Read these off the table that follows. Indices start at 0.
1) Find the entry in the top-left corner.
2) Find the entry at row 0, column 1.
3) Find the entry at row 2, column 0.
4) Find the entry directly above the largest entry.
5) Find the entry in the bottom-left corner.
6) Find the entry at row 1, column 0.
7) Find the entry at row 0, column 2.
8) Find the entry just left of the smallest entry.
[[129 125 130 124 127 124 124 135 127 128]
 [132 136 135 125 119 123 128 134 143 134]
 [127 128 130 126 129 131 127 129 128 129]
 [132 131 123 126 133 129 132 117 133 119]
 [129 127 126 133 120 132 124 131 126 135]
 [123 136 130 132 133 135 145 105 121 119]
 [129 130 138 121 118 123 132 134 137 134]
 [140 134 140 124 136 124 128 132 125 135]
 [122 138 141 148 127 134 133 133 114 145]
 [123 131 131 142 120 131 129 130 125 135]
 [135 145 133 127 132 121 123 134 142 129]
 [124 124 128 122 125 129 130 130 130 127]
 [127 122 126 128 127 130 127 125 123 125]]
1) 129
2) 125
3) 127
4) 124
5) 127
6) 132
7) 130
8) 145

B =
[[126 144 115 142]
 [120 134 134 132]
 [151 152 122 138]]
The entry just right of 152? 122
The top entry of the column that holds the largest entry? 144
The largest entry in the last row? 152
The first entry, reading row by row? 126
The largest entry in the first column is 151

m = [111 127 132 101]
Give the first entry.
A: 111
The third entry from the right: 127
Give the entry just right of 127.
A: 132

Read these off the array that follows.
1) Find the first entry on the main diagonal.
2) Find the bottom entry of the column that holds the largest entry.
3) Find the last entry, reading row by row.
4) Find the top entry of the column that holds the largest entry.
5) Find the 2nd entry, reading row by row.
6) Find the entry directly above the smallest entry.
7) Find the bottom-left entry.
123  128  129  126  133  137  131
136  113  132  146  107  105  145
106  130  144  114  128  145  121
132  129  128  127  125  122  122
117  120  127  138  140  141  147
107  121  150  123  113  133  129
129  129  126  128  130  123  122
128  139  136  110  118  126  104
114  120  140  130  123  134  137
125  121  135  133  117  121  133
141  121  127  139  113  106  133
115  125  136  125  130  135  127
144  134  121  127  122  115  120
129  123  126  135  128  129  141
113  118  141  132  122  134  140
115  121  142  128  117  135  138
1) 123
2) 142
3) 138
4) 129
5) 128
6) 122
7) 115

data =
[[115 127 125 126 129 115 116 126 107 121 106 122 102]
 [113 122 127 116 117 143 111 134 101 134 122 140 101]
 [121 126 129 133 123 134 124 126 118 127 135 132 118]
 [133 123 125 128 132 133 138 125 118 122 126 127 112]
 [147 125 127 130 130 134 146 130 123 138 136 130 111]
 [119 132 129 122 131 127 118 135 103 137 109 145 108]]
Indices start at 0.
Report the entry in row 0 and column 2.
Answer: 125
Report the entry in row 1 and column 0.
Answer: 113
The entry at row 2, column 1: 126
The entry in the bottom-left corner -> 119
The top-left entry is 115
The entry just right of 128 -> 132
The bottom-right entry -> 108
Report the entry directly above 140.
Answer: 122
The entry in row 0 and column 1: 127
Report the top-right entry.
Answer: 102
The entry at row 1, column 2 is 127
Report the entry directly above 146.
Answer: 138
The entry directly above 109 -> 136
The entry just right of 103: 137
Report the entry at row 2, column 0.
Answer: 121
Report the entry just left of 145.
Answer: 109

Questions about the matrix below.
1) Report the second smallest entry.
2) Report the fifth-last entry, reading row by row.
3) Report the entry directly above the smallest entry.
4) Report the smallest entry.
5) Report the first entry, reading row by row.
6) Report the largest entry in the last row.
[[140 127 115 127 127 128 128 107]
 [138 135 140 122 110 149 131 126]
 [143 134 138 124 123 144 132 129]
 [132 115 133 122 131 124 101 131]
 [115 125 142 117 139 125 117 126]
 [113 121 117 133 128 143 122 143]
 [117 129 140 119 135 124 125 124]
 [131 115 127 129 130 122 141 130]
 [128 145 110 118 134 115 134 138]]
1) 107
2) 118
3) 132
4) 101
5) 140
6) 145

A =
[[151 144 136 121 115 142 129 131 130 141 137 118]
 [117 142 136 149 130 135 124 132 125 139 110 120]
 [146 142 127 129 125 144 123 128 130 137 132 121]
 [126 131 135 114 125 121 139 131 134 128 130 133]
 [137 121 128 127 125 124 119 137 129 133 131 129]
 [143 143 134 125 126 143 138 118 122 133 139 124]]
Read off the entry in the top-right corner.
A: 118
The second entry on the main diagonal: 142
The 1st entry, reading row by row is 151
Read off the bottom entry of the column that holds the largest entry.
A: 143
Read off the smallest entry in the first column.
A: 117
Read off the top entry of the column that holds the smallest entry.
A: 137
Read off the entry just right of 151.
A: 144
Read off the entry in the bottom-right corner.
A: 124
Read off the entry just right of 123.
A: 128
The 2nd smallest entry is 114
The third entry on the diagonal from the top-right corner is 137
Read off the bottom entry of the column that holds the smallest entry.
A: 139
Read off the entry directly below 120.
A: 121
The entry directly below the smallest entry: 132
The 3rd smallest entry is 115
Read off the last entry of the smallest entry's row.
A: 120
Read off the 4th-last entry, reading row by row.
A: 122
Read off the second entry on the diagonal from the top-right corner.
A: 110
The largest entry in the last column -> 133
Read off the 3rd entry, reading row by row.
A: 136
The second largest entry is 149
The smallest entry in the last row: 118
Read off the third entry on the main diagonal.
A: 127

[140 104 122 124 158 144]
The entry just left of 158: 124
Give the 2nd-last entry.
Answer: 158
The third largest entry is 140
